0: [123 147 176  72 110 139  88 158 106  77 181 120  88 121 139  97 110 154
  78 113 110 127 159 111 113 130]
1: [137 167 104 194 137  74 141 117 143 117  88  51  89 149  89 100 140 139
 142 146 119 126  57 183 119 109]
2: [169 145 170  97  41 126  96 180  80  74  56 149  44 171 120  86 145 153
 131  84 162  95 169 125  66 152]
3: [120  66 151 102 125 157 133 179 157 151 129 193 123  94 148 104 124 110
  95 114 103  51 123 125 131 154]
4: [119 153 130 174 160  76 196 113  91 133  58 148 178 184 100 166 123 110
 187 197 183  44  97 152 171 139]
5: [124 122 169 124 152 175 173 126 147 139 172 130 169 113  95 130  96  98
  89 159 136 110 173 139 208 116]
6: [154  99 119 133 144 150 179 160 204 159  55  91  92  96  46  76 132 123
  37 115 155 107 148 190 164 173]
7: [145 110  78 114  98  15  84 139  99 152  53 118  60 120 139 104 188  77
 120 156 153  38 117 113 140  46]
8: [163 121  81 154  79  34 157  97 114 192  32 105  78 113  78  42 197  38
 114 148 169  26 106 170 185 110]
9: [186 119 189 151  71 151  50 184 210  83 142  91  75  68 116  80 161 101
  46 153 134  91 184  87 173  34]
10: [104  99 161 171 127 216 105 127 179 157 255 100 176 112 167 148  90  83
 114 153  24 155 121 116 153 124]
11: [172 147  72 154 135 203 201  97 214 137 100  91 160  85  86 126 148 165
 108  86 155 255 138 167 148 178]
12: [238 131  64 121   0  66 149 137 147 148   2  37   0 154  36  47 223 159
 103  66 193 224  72 173 112  62]
13: [119 136 168 123 144 132 193 122 150 125 138 138 161 115  73 114 106 105
  85 136 159 112 179 149 187 134]
14: [ 55 138 202  88 161 157  28 129  45  42 228 180 142 143 237 173  68 180
 173 147  88 125 152  69  45 122]
15: [182 122  61 164  88  18 158  76 103 208  19 105  80 124  96  92 226  41
 130 123 176  31  90 151 175 119]
16: [166 102 127 130  56 159 123 150 148 154 142 125  87 155 108 126 161  82
  86 151 113  89 139 132 128 131]
17: [165 110  80 143 117 107 177 133 164 162  36 128 126 100  77 135 182 122
 152 106 155  81 108 176 149 194]
18: [151 105 102 131  94 124 155  76 118 168  98 111 139 132 146 118 163 101
 176  48  98 172  62 166 135 136]
19: [ 87 134 154 117 210 134  91 153 129  70  97 153 123 124 146 144  77 205
 117 121 185 167 174  85  63 127]

[190 120 108 164  86 126 126 117 167 176 125  83 129 129 105 136 175  40
  96 145 104 130 159 108 222  97] : 16 5 13
[196 158 143  79  70 171 187 149 172 103  61 134  88 128  46  66 131 171
  81  49 204 146 172 185 150 185] : 6 13 2
[ 64 165 193  90 156 139  40 142  33  19 217 155 142 167 223 151  66 173
 162 110 106 129 164  61  51 107] : 14 0 19
[102  91 126  87  54 169 149  96 106 138 214 202 132 104 141 130 156 147
 184  29 167 197  92  92  94 207] : 18 0 3
[180 123 111 144  74  73  62 149 139 102  52 142  36 126 142  80 155 162
 119 101 172 132 131  93  55  84] : 2 7 16
[144 129 163 119 106 177  97 199 122 101 109 132  86 156 128 117 124 191
  98 146 120 155 124 128  82 124] : 0 2 16
[ 88 116 142 144 178 114 165 136 164 145 136 238 183  95 171 133  73 171
 179 140 147 173 122  64  67  97] : 19 3 13
[129 155 131 184 139  46 142 104 118 140  85  82 102 141 105 107 149 115
 146 157 126  82  55 169 117 107] : 1 4 17
[157 157 182 203  77 139 177 101 120  89 139 184 129 120  95  89 155 119
 151 107 194  62 168 128 130 157] : 13 16 5
[138  80  73  79 133  86  49 166 118 183  24 117  20 124 132  97 169  89
  73 104 137  36 117 125  68 174] : 7 16 3
[146 115  95 113 114  17  82 151  99 164  25 114  48 138 142  91 195  83
 121 171 151  39 120 126 131  42] : 7 8 15
[101 108  75  61 134 104 108  94  81 182 122 137 119 133 143 154 142 130
 160  94 118 140  55 139 115 147] : 18 17 3
[141 116 150  93 144 139  79 188 139  87 133 127 114 115 131 142 125 172
  91 142 108 158 166 106 132 116] : 0 19 3
[193 108 167 158  48 146  78 186 195  96 133 105  56  63 114  55 177  91
  46 136 129  76 192 100 175  34] : 9 16 0
[153 131  93 117 112  97 148 118 131 152  75  90 114  93  60 114 179 112
 103 126 158 106 118 187 213 116] : 17 6 8
[159 208 205  94   0 177 130 163  92   5 110 123  66 161  84  68 100 225
 121  30 177 182 167 166  52 145] : 2 0 19
[ 73 197 160 133 158  96  90 121  17  52 166 186 164 225 234 167  62 194
 211 120 128 141 120  86  35 140] : 14 19 0
[123  71 116 113 159 240  71 141 194 215 238 109 153 132 127 175 127  18
  69 162  38  91 140 120 193 161] : 10 5 16
[154  89  53 123 115  99 105  80  92 196 102 109 111 145 177 183 188 102
 165 150 119 166  77 142 147 102] : 18 16 7
[ 99  72 132 160 192 182  81 108 194 180 255 107 158  85 170 143  92  36
  90 166  73  96 129  97 177 144] : 10 5 3
[119  69 144 100 119 167 126 172 160 152 140 212 126  78 153  66 140 114
 108 119  87  62 117 116 108 159] : 3 16 0
[ 93  45  98  72 213 135  67 153 173 190  81 122 100  87 137 176 136 100
  98 168  94  87 105 144 132 129] : 3 16 17
[121 137 108 126 139 161 136 140 179 162 126  57 104 116  72 100 113 151
  70 134 114 164 107 177 119 174] : 6 1 11
[ 82 132 158  91 215 144  87 161 143  39 111 151 131 132 136 172  58 219
 125 137 173 174 173  75  71 143] : 19 0 14
[115  98 111  70  48 200 161  89 102 158 183 215 111 101 128 135 166 139
 194  27 191 188  83  94  83 215] : 18 3 16
[113 137 121 191 165  59 172 111  77 125  81 155 197 183 125 190 138 122
 193 181 153  55 100 133 189 134] : 4 17 13
[135 103  61 131 102 121  91  31  19 152 186 186 143 106 225 167 195  91
 193 100 142 159 107  68 104 143] : 18 16 0
[103 150 156 136 218 218 146 132 181  93 255 115 255  89 177 187  28 157
  96 177  27 227 198 105 137 123] : 10 5 13
[102  70 125 133 173 129 117 103 165 183 130 207 152 107 175 154 135  94
 146 148 141  82 113  92  98 171] : 3 16 5
[175 113 122 169  82 130 145 114 162 190 133 116 137 147 106 124 179  32
 150 163 116 113 172 109 203  80] : 16 5 13
[122 108 121  71  45 197 162  96  92 140 163 189 123 107 128 123 163 157
 177  31 202 196  95 127 107 180] : 18 0 11
[ 92 157 147 146 225 228 135 138 207 100 255 112 255  71 173 205  57 147
  86 160  23 242 189  99 137 109] : 10 5 13
[140 112 118 135  85 174 116 155 157 175 136 128  96 140 127 124 169  77
 114 140 119  83 130 119 136 162] : 16 3 17
[109  79 106 116 158 225  81 130 195 203 255 103 157 132 147 158 122  23
  83 168  44 108 130 104 189 149] : 10 5 16
[146 109  89 136 105 109 165  61 130 181  98 115 152 127 136 114 162 101
 183  65 106 172  48 175 137 150] : 18 17 1
